[[132 130 131 123 113 130 116]
 [122 113 125 136 128 112 129]
 [118 105 104 136 146 117 142]]
->
[[116 129 142]
 [130 112 117]
 [113 128 146]
 [123 136 136]
 [131 125 104]
 [130 113 105]
 [132 122 118]]

[[126 130 129 124 131 130]
 [125 123 133 128 127 130]
 [131 134 105 130 126 127]
 [130 128 121 124 135 132]
 [118 123 134 123 141 130]
 [128 133 121 130 130 130]
 [134 125 127 133 127 131]
 [123 130 139 124 130 122]
 [130 140 136 119 129 127]]
->
[[130 130 127 132 130 130 131 122 127]
 [131 127 126 135 141 130 127 130 129]
 [124 128 130 124 123 130 133 124 119]
 [129 133 105 121 134 121 127 139 136]
 [130 123 134 128 123 133 125 130 140]
 [126 125 131 130 118 128 134 123 130]]

[[109 148]
 [157 124]
 [116 143]
 [116 143]]
->
[[148 124 143 143]
 [109 157 116 116]]

[[130 130 131 158 132 132]
 [132 131 131 151 135 133]
 [152 130 129 132 138 132]]
->
[[132 133 132]
 [132 135 138]
 [158 151 132]
 [131 131 129]
 [130 131 130]
 [130 132 152]]

[[125 147 134 127 147]
 [125 147 134 138 147]
 [141 157 134 106 139]
 [128 127 128 129 128]]
->
[[147 147 139 128]
 [127 138 106 129]
 [134 134 134 128]
 [147 147 157 127]
 [125 125 141 128]]

[[135 141 105 145 127 120 120 116 135 115 144 145 135 133 143 125]
 [130 143 134 120 143 133 123 139 114 119 126 109 142 111 140 123]]
->
[[125 123]
 [143 140]
 [133 111]
 [135 142]
 [145 109]
 [144 126]
 [115 119]
 [135 114]
 [116 139]
 [120 123]
 [120 133]
 [127 143]
 [145 120]
 [105 134]
 [141 143]
 [135 130]]

[[126 116 114 114 100 139 116 149 120 140 134]
 [123 131 121 143 138 129 128 119 107 132 156]
 [114 111 125 102 111 139 129 147 125 121 108]
 [130 125 108 115 142 106 124 147 139 151 130]
 [124 124 110 118 151 125 144 145 119 116 113]]
->
[[134 156 108 130 113]
 [140 132 121 151 116]
 [120 107 125 139 119]
 [149 119 147 147 145]
 [116 128 129 124 144]
 [139 129 139 106 125]
 [100 138 111 142 151]
 [114 143 102 115 118]
 [114 121 125 108 110]
 [116 131 111 125 124]
 [126 123 114 130 124]]

[[134 137 134 132 130 128 124 125 122 120 121 119]
 [124 114 116 123 125 125 129 132 134 133 138 145]
 [148 147 143 138 132 127 123 117 111 105 103  98]]
->
[[119 145  98]
 [121 138 103]
 [120 133 105]
 [122 134 111]
 [125 132 117]
 [124 129 123]
 [128 125 127]
 [130 125 132]
 [132 123 138]
 [134 116 143]
 [137 114 147]
 [134 124 148]]
---
[[104 127 116 139 138]
 [134 112 118 130 134]]
->
[138 130]

[[129 103 119 155 140]
 [142 122 124 110 109]
 [123 147 113 114 120]
 [106 133 140 121 117]]
->
[140 110 113 133]

[[125 127 126 128]
 [133 128 155 132]
 [115 123 129 128]]
->
[128 155 123]

[[138 153 133 139]
 [104 141 133 110]
 [105 135 111 116]]
->
[139 133 135]

[[130 116 107 114 134]
 [121 132 150 137 123]
 [145 136 117 122 126]
 [128 116 120 115 136]
 [123 122 118 134 130]]
->
[134 137 117 116 123]

[[136 129 137 141 122]
 [119  99 102 110 108]
 [132 141 148 138 143]]
->
[122 110 148]

[[139 149 138 117]
 [128 123 128 133]
 [132 141 120 133]
 [131 113 136 137]
 [124 113 122 147]]
->
[117 128 141 131]
---
[[129 149 122 127 137 131 133 132 125 125]
 [116 122 130 130 104 115 126 135 133 127]
 [135 117 129 128 127 139 129 115 135 121]]
->
[[125 127 121]
 [125 133 135]
 [132 135 115]
 [133 126 129]
 [131 115 139]
 [137 104 127]
 [127 130 128]
 [122 130 129]
 [149 122 117]
 [129 116 135]]

[[141 131 124 126 128 129 124 122 130 125 138]
 [120 130 128 128 127 128 128 126 127 128 131]
 [128 123 133 130 130 127 133 131 125 131 112]
 [105 132 128 128 125 128 127 127 127 129 137]]
->
[[138 131 112 137]
 [125 128 131 129]
 [130 127 125 127]
 [122 126 131 127]
 [124 128 133 127]
 [129 128 127 128]
 [128 127 130 125]
 [126 128 130 128]
 [124 128 133 128]
 [131 130 123 132]
 [141 120 128 105]]

[[122 108 105 136]
 [111 115 112 124]
 [111 109 118 132]
 [111 115 112 124]
 [100 108 107 139]
 [111 109 119 132]
 [119 117 121 118]
 [100 108 107 139]
 [110 116 109 124]
 [ 98 119 119 119]
 [ 99 108 109 138]]
->
[[136 124 132 124 139 132 118 139 124 119 138]
 [105 112 118 112 107 119 121 107 109 119 109]
 [108 115 109 115 108 109 117 108 116 119 108]
 [122 111 111 111 100 111 119 100 110  98  99]]

[[131 117 131 126 126 128]
 [130 144 130 129 129 125]
 [127 137 128 126 129 137]
 [131 151 130 129 127 127]
 [126 116 127 127 128 134]
 [130 132 127 126 125 121]
 [128 132 128 130 127 130]]
->
[[128 125 137 127 134 121 130]
 [126 129 129 127 128 125 127]
 [126 129 126 129 127 126 130]
 [131 130 128 130 127 127 128]
 [117 144 137 151 116 132 132]
 [131 130 127 131 126 130 128]]

[[121 130 133 118 113 122 132]
 [117 116 118 132 141 136 122]
 [132 123 131 134 135 121 110]
 [148 144 141 120 122 128 128]
 [131 133 130 131 130 126 129]
 [126 133 144 128 125 126 128]
 [116 109 106 117 135 132 135]
 [149 144 135 115 118 124 114]
 [146 142 130 121 121 144 151]
 [131 121 109 122 125 112 125]
 [116 119 125 126 123 118 126]
 [131 139 138 128 130 118 122]]
->
[[132 122 110 128 129 128 135 114 151 125 126 122]
 [122 136 121 128 126 126 132 124 144 112 118 118]
 [113 141 135 122 130 125 135 118 121 125 123 130]
 [118 132 134 120 131 128 117 115 121 122 126 128]
 [133 118 131 141 130 144 106 135 130 109 125 138]
 [130 116 123 144 133 133 109 144 142 121 119 139]
 [121 117 132 148 131 126 116 149 146 131 116 131]]

[[145 140 120 118]
 [128 135 124 145]
 [147 140 116 119]
 [127 129 135 149]
 [147 139 114 120]
 [134 132 124 146]
 [127 129 135 149]
 [143 130 108 122]]
->
[[118 145 119 149 120 146 149 122]
 [120 124 116 135 114 124 135 108]
 [140 135 140 129 139 132 129 130]
 [145 128 147 127 147 134 127 143]]

[[100 152]
 [126 123]
 [134 131]
 [129 127]
 [127 132]
 [125 127]
 [129 128]
 [147 139]
 [131 133]
 [134 128]
 [128 120]
 [118 139]]
->
[[152 123 131 127 132 127 128 139 133 128 120 139]
 [100 126 134 129 127 125 129 147 131 134 128 118]]

[[130 145 135 138 131 130 119 129 128 145 127 120 120 129]
 [140 151 133 147 134 142 113 133 129 153 129 120 115 120]
 [134 148 135 142 133 134 117 130 128 148 128 120 119 126]]
->
[[129 120 126]
 [120 115 119]
 [120 120 120]
 [127 129 128]
 [145 153 148]
 [128 129 128]
 [129 133 130]
 [119 113 117]
 [130 142 134]
 [131 134 133]
 [138 147 142]
 [135 133 135]
 [145 151 148]
 [130 140 134]]
